Here are some points, one per row:
[-1.3 -2.2 -0.2 -0.3  0.6 -0.5  0.7 -0.8 -1.7 -0.7 -0.9 -0.9 -0.2 -0.1 -1.3  0.   2.1 -0.6 -0.7  1.3  0.   0.1  1.1 -1.8]
[ 1.3 -1.5 -1.2 -1.6  0.7  0.8  0.4 -0.1  0.8  0.9  1.2 -0.4  0.7  1.5  0.9  0.9  0.7 -1.1 -1.6  0.8 -0.3  1.3 -1.3  1. ]
[-0.1 -1.7 -0.5  1.2 -0.3 -1.1  1.5  1.4  0.2 -0.9 -2.2 -0.2  0.5  0.4  0.5  1.5 -2.5 -1.  -0.6  1.  -1.5  0.  -1.3 -0.6]
[ 1.5  0.6 -1.7  0.2 -0.9 -0.4 -1.1 -1.8 -0.4 -0.9 -0.2 -0.6 -0.2  1.1  0.3 -0.4  0.3 -0.7  1.2 -1.8 -2.2  1.1  0.9 -0.6]
[ 0.6 -0.3  0.3  1.2  0.1 -0.9  0.3 -1.2 -0.5 -0.3  1.1  1.3 -0.6 -0.6  1.4 -0.9 -0.6 -0.7 -1.1  0.3  0.9  0.   1.4 -2.1]
[-0.4 -0.5 -0.6  0.5  0.9 -0.7  1.2 -1.3  0.6 -0.3 -0.9  0.6 -0.8 -0.1  0.   1.3  0.8  1.2  0.5  0.9  0.2 -1.   0.7  0.8]
[-0.3  0.   0.5  0.3 -0.8 -1.3  0.1  1.2 -0.2  0.8  0.4  0.5  0.9  1.2 -0.4  1.  -0.2  1.3  1.  -0.1  0.6  1.6  1.2  0.4]
[ 0.6 -0.1  1.4  0.8 -0.3  1.4 -0.7  1.1 -0.6 -0.6 -2.   1.6  0.   1.2 -0.2 -0.9 -1.   1.  -1.9 -0.8 -0.2  2.3  0.5 -0.7]
[-1.9  1.5 -1.2  0.7  0.4  1.1 -0.6 -1.6 -0.9  2.2 -0.6 -0.7 -0.8 -1.3  0.8  1.  -1.2 -0.3 -0.4 -0.8  1.1  2.4 -0.8  0.2]
[ 0.5  0.1  0.2  0.3 -1.2  1.3  1.3 -1.9 -0.9 -0.2  1.2  0.4  1.8 -0.7 -0.9 -0.3 -1.5  1.3 -1.  -0.4  1.  -0.1 -0.8  0. ]
[ 0.5 -0.1  0.7  0.4 -0.6  1.1  0.2  0.3 -1.7 -0.4 -1.5  0.5  1.4 -0.8  0.3 -0.7 -0.4 -1.3  2.1  1.   1.3  0.2 -0.3 -0.6]
[ 0.1  0.  -1.3 -0.6  0.  -0.8 -1.9  2.1 -1.9 -1.1  1.2  1.5  1.  -1.3 -1.5 -0.3  0.5  0.1 -0.2  1.   0.6 -0.3 -0.5  0.1]
[-0.9 -0.8 -1.6  1.2 -0.7  1.5  0.1  0.5  0.7 -0.4 -0.9 -0.4  0.4 -0.7 -1.   0.4  1.5  1.   0.  -1.2 -2.1 -0.3 -1.1  1.3]
[-1.4 -1.3 -1.3 -1.2 -1.6 -0.4 -1.2  1.6  1.  -0.1 -0.3  1.1 -0.4 -0.2  2.1  0.6 -0.4 -0.8  1.2 -0.6  0.8  1.1 -0.2  0.6]
[ 0.4  0.4  1.3 -1.4 -1.4  0.7  0.8  0.2 -0.5 -0.9  0.4  1.3  0.9 -0.4 -0.5 -0.3  1.3 -1.  -1.  -2.1 -0.6  0.  -1.6 -0.3]
[-0.9  0.4  1.   0.6 -1.  -0.9 -0.6 -1.   1.2 -0.8  0.  -0.4  1.4 -0.4 -0.6 -0.7 -0.8  1.   0.3  1.2 -0.2  0.2  1.2  1.3]
[ 1.3  1.1 -1.2 -0.5 -0.7 -1.4  1.9  0.9  0.8  0.7 -1.2 -1.3  0.5 -1.9  1.1 -1.3 -1.1 -1.7 -1.2  0.7  0.5 -1.   0.5  1.9]
[-1.2 -1.   1.7  0.1 -0.5 -1.3 -1.  -0.2 -1.8  1.9 -0.3 -0.9 -1.5 -1.4  1.5  1.   0.1 -0.5  0.8 -1.9  0.4 -2.  -0.6 -0.7]
[ 2.  -1.8  0.6  0.9  1.7  0.3 -1.5 -0.8  0.1  0.6 -0.6 -0.8  1.6  0.5  1.   1.2  1.2 -0.8 -1.1  0.4  0.9 -0.5  1.1  0.9]
[ 0.2 -1.1 -0.1  0.4 -1.3 -1.9  1.3 -0.3 -0.8 -0.7  2.4 -0.6 -0.6  1.2 -1.1  1.2 -1.3 -1.1 -0.3 -1.6 -1.5  0.9  0.1 -0.2]
[ 1.  -0.2  0.4 -1.6  1.3  0.9  0.2 -0.1 -0.8 -0.2 -1.7  0.4 -1.  -1.2 -0.9 -0.2 -0.8  0.1  1.  -0.2 -1.1  0.3  1.2  0.8]
[-0.1  0.5  0.4 -1.4  0.4 -0.1  0.5 -1.2  0.3 -0.7  0.3  1.1  1.2 -0.1  1.8 -0.8  1.  -0.7 -0.7  0.  -0.8 -0.2 -1.  -1.4]
[ 1.1  0.2  1.6 -1.8 -0.4 -0.2 -0.1 -0.3  1.6 -1.3 -0.2  0.4 -1.2 -1.1  1.9 -0.1  1.1  1.5  0.6  0.9  0.2  0.2 -1.6 -1. ]
[ 0.8 -0.1 -0.7 -1.7 -1.7  1.2  0.  -1.  -1.3 -0.1 -0.3  0.1 -0.6  2.   0.7  0.8 -0.7 -0.5  1.7  0.6  0.3 -1.7  1.3  1.3]
[-1.3  0.7  1.1  0.5 -0.1  0.  -1.9 -0.3 -0.3 -1.2 -0.7 -0.6 -1.   1.   1.2 -0.8  0.1 -0.5  0.1 -1.4  0.4  1.  -0.1  1.3]
[ 0.6 -0.1 -1.  -0.2 -1.2  1.8 -1.3  0.8  0.9 -0.5  1.2 -1.9 -1.1  0.8 -1.  -1.1 -0.9 -0.6 -1.1 -0.4  2.1 -1.7 -0.6 -0.3]
[-1.5  0.4 -0.5  2.   1.2 -0.8  2.  -0.6  0.2 -0.5  0.5  2.7 -1.5  1.6 -0.4 -0.8  1.2 -1.5  0.8  0.1  1.3 -0.6 -1.7  1.7]
[ 0.6  1.   0.6  0.7  1.5  0.8 -0.3  0.3  0.8 -0.5  1.2  0.8  1.7  0.2  1.1  1.8 -1.4 -0.1  2.   0.  -0.1 -0.7 -0.6 -0.2]
[-1.4  0.3  0.3 -0.4 -1.2 -0.7  0.6  0.1  0.8  1.8  0.  -0.7  0.8  0.7  0.   1.8  0.2  1.5 -0.8  1.2  0.6 -0.3  0.  -1.1]
[ 0.3 -0.3  1.3 -0.7  0.1  0.7 -1.   0.7  0.6  1.7  0.9  0.3 -0.1 -0.4 -1.5  0.   0.4 -1.1  0.8  0.8 -1.1  1.2 -0.9  0.3]
[-0.8  0.3  1.2  0.4  1.5  0.3 -1.4 -0.4  1.8 -1.9  0.9 -0.6 -0.6 -0.7 -1.7  2.2 -0.7 -1.3  0.1  0.1 -0.1 -0.7 -0.1 -0.9]
[-1.3  0.7  0.5 -0.2 -0.9 -1.4 -0.8  0.4 -1.4  0.7 -0.1 -0.3  0.7  1.5 -0.2 -0.7  1.4  0.5 -1.1  0.8  0.2 -0.6  1.   1.4]
[ 0.4 -0.4  0.2  0.5 -0.1 -0.7  1.3  1.7  1.1  0.   0.  -0.6 -1.3  0.1 -0.6 -1.   0.3  1.   0.7 -1.8  0.7  0.4  1.4  0.8]
[ 1.   2.  -0.7  1.1 -0.5  0.3 -0.1  1.3  1.3  2.1 -1.2  1.4  0.9  0.6 -0.6  1.   1.7 -1.  -0.7 -1.8  0.4 -1.7  1.4 -2. ]
[ 1.2  0.5 -0.1  0.7  1.  -0.7 -0.8 -0.5 -0.9 -1.7  0.6  0.7 -0.4 -1.6  1.   1.2  0.5  0.2 -1.6  0.1  1.1  0.1  1.1  2. ]
[ 0.8  0.1  1.   0.3 -0.3  1.1  0.3 -1.  -0.2 -0.4 -1.3 -0.3 -1.7  1.  -1.  -0.3 -1.   1.1 -0.2  0.2  1.1 -0.6 -0.5 -0.7]
[ 0.2 -1.4  0.8  0.5  1.   0.8 -0.4 -0.5 -0.1  1.9  1.1  1.   0.6 -0.6  0.1 -0.9 -0.6  2.  -0.2 -0.7 -1.3 -1.3 -1.1  1.8]
[-1.2 -0.9  0.   0.5 -1.3  2.1  1.3 -0.5  0.5  0.2  0.1 -0.5  0.1 -1.  -0.9  0.8  1.5 -0.9  0.7  0.8  1.2  1.3  0.8  0.3]
[-0.3 -0.5 -0.2 -0.7  1.1 -0.2  1.1  1.2  1.2 -0.3 -0.2 -0.9  0.9  0.   0.   0.7  0.4  1.   0.5 -1.4  1.3  1.5  0.5  0.2]
There is one direction along which these points spread out most. For each point below, how far along it does it lie, from 0 to 99? The average is 50, and the first point in the table lies past the average. One standard deviation of the points above along it is 16.
[-1.1  0.2  0.   0.3  0.6 -0.8 -0.2 -0.2  1.1 -1.  -1.4 -1.5  1.1  1.  -0.6 -1.7  0.5  0.8 -0.3  0.1  0.4 -0.6 -1.6 -0.4] 53
[-0.3  0.7 -2.3 -2.3  1.5 -0.7 -0.6  1.1 -1.1 -0.3  0.2  1.2 -1.  -0.3 -1.1  0.4 -1.5  1.2 -1.4  0.   0.3 -0.7 -0.1 -1.1] 45
[ 0.3  1.4  0.2  0.2  2.1  0.8  0.6  1.3 -1.7  0.5  0.6 -1.9 -0.5  1.8  0.4 -1.1  0.  -1.1 -0.2  1.  -0.9  0.7 -0.8 -0.3] 46
[ 0.8  1.8 -1.6  0.5 -0.3 -1.4 -0.8 -1.5 -0.6 -0.7 -0.6 -1.1  1.4  0.3 -0.7 -0.1  0.2  1.   1.9  0.3  0.5 -0.2 -1.2 -0.7] 47
[-1.  -1.6 -0.9 -1.7  2.  -0.5  1.  -0.4  0.   0.5 -0.3 -0.7  1.1  0.1 -0.1 -1.2  0.4  0.8  0.7 -2.   0.2 -0.3  0.9 -0.5] 60
[ 0.6  1.   1.4 -1.3  0.  -1.1 -0.3 -0.4  0.5  1.4 -1.3  0.7 -1.2 -0.2 -1.9  0.4 -0.4 -0.9 -0.1  0.9 -1.2 -0.6 -0.8  1. ] 47
[-1.  -0.1 -0.6  1.3 -1.2  0.3 -1.4 -0.4  1.3  0.   0.2  0.5  0.1 -1.2  0.5 -1.4 -0.7 -0.8 -1.3  0.7 -1.9 -0.7  1.1 -0.7] 45
[ 0.7  1.2  0.4 -0.9  0.9 -1.   0.1 -0.7  1.2  1.1  1.1  0.  -0.8 -1.4 -1.  -1.2  0.1 -0.8  0.7 -0.1 -0.5  1.7  0.8 -0.1] 45
[ 0.1  0.4  1.6  1.1 -0.2  0.4  1.4  1.8 -1.3 -0.7  1.2 -1.7  0.9 -1.3  0.8 -1.  -0.1  0.2  0.3  0.2 -0.7 -0.7 -0.1 -0.3] 43
[ 0.6  1.6 -0.8  0.9 -0.6  1.1  1.   1.1 -0.8 -0.4  0.9 -1.  -2.  -0.1  1.5  1.5  1.7  2.2 -0.5  1.1 -1.9  0.1  0.  -0.5] 54
[-2.1  0.6  0.2 -1.3  0.9  1.7  0.1 -0.1  0.9 -0.1  1.1  0.9  0.   0.8  1.3 -1.1 -0.9  0.1  0.4  1.  -1.  -1.   2.   0. ] 42
[ 1.7 -2.1 -1.   1.6 -0.3 -0.8 -1.1  0.1  0.9  1.6  0.8  0.5 -1.4  0.4 -0.3 -1.5 -0.2  1.   1.3  1.5  0.6  0.5 -1.  -1.2] 51
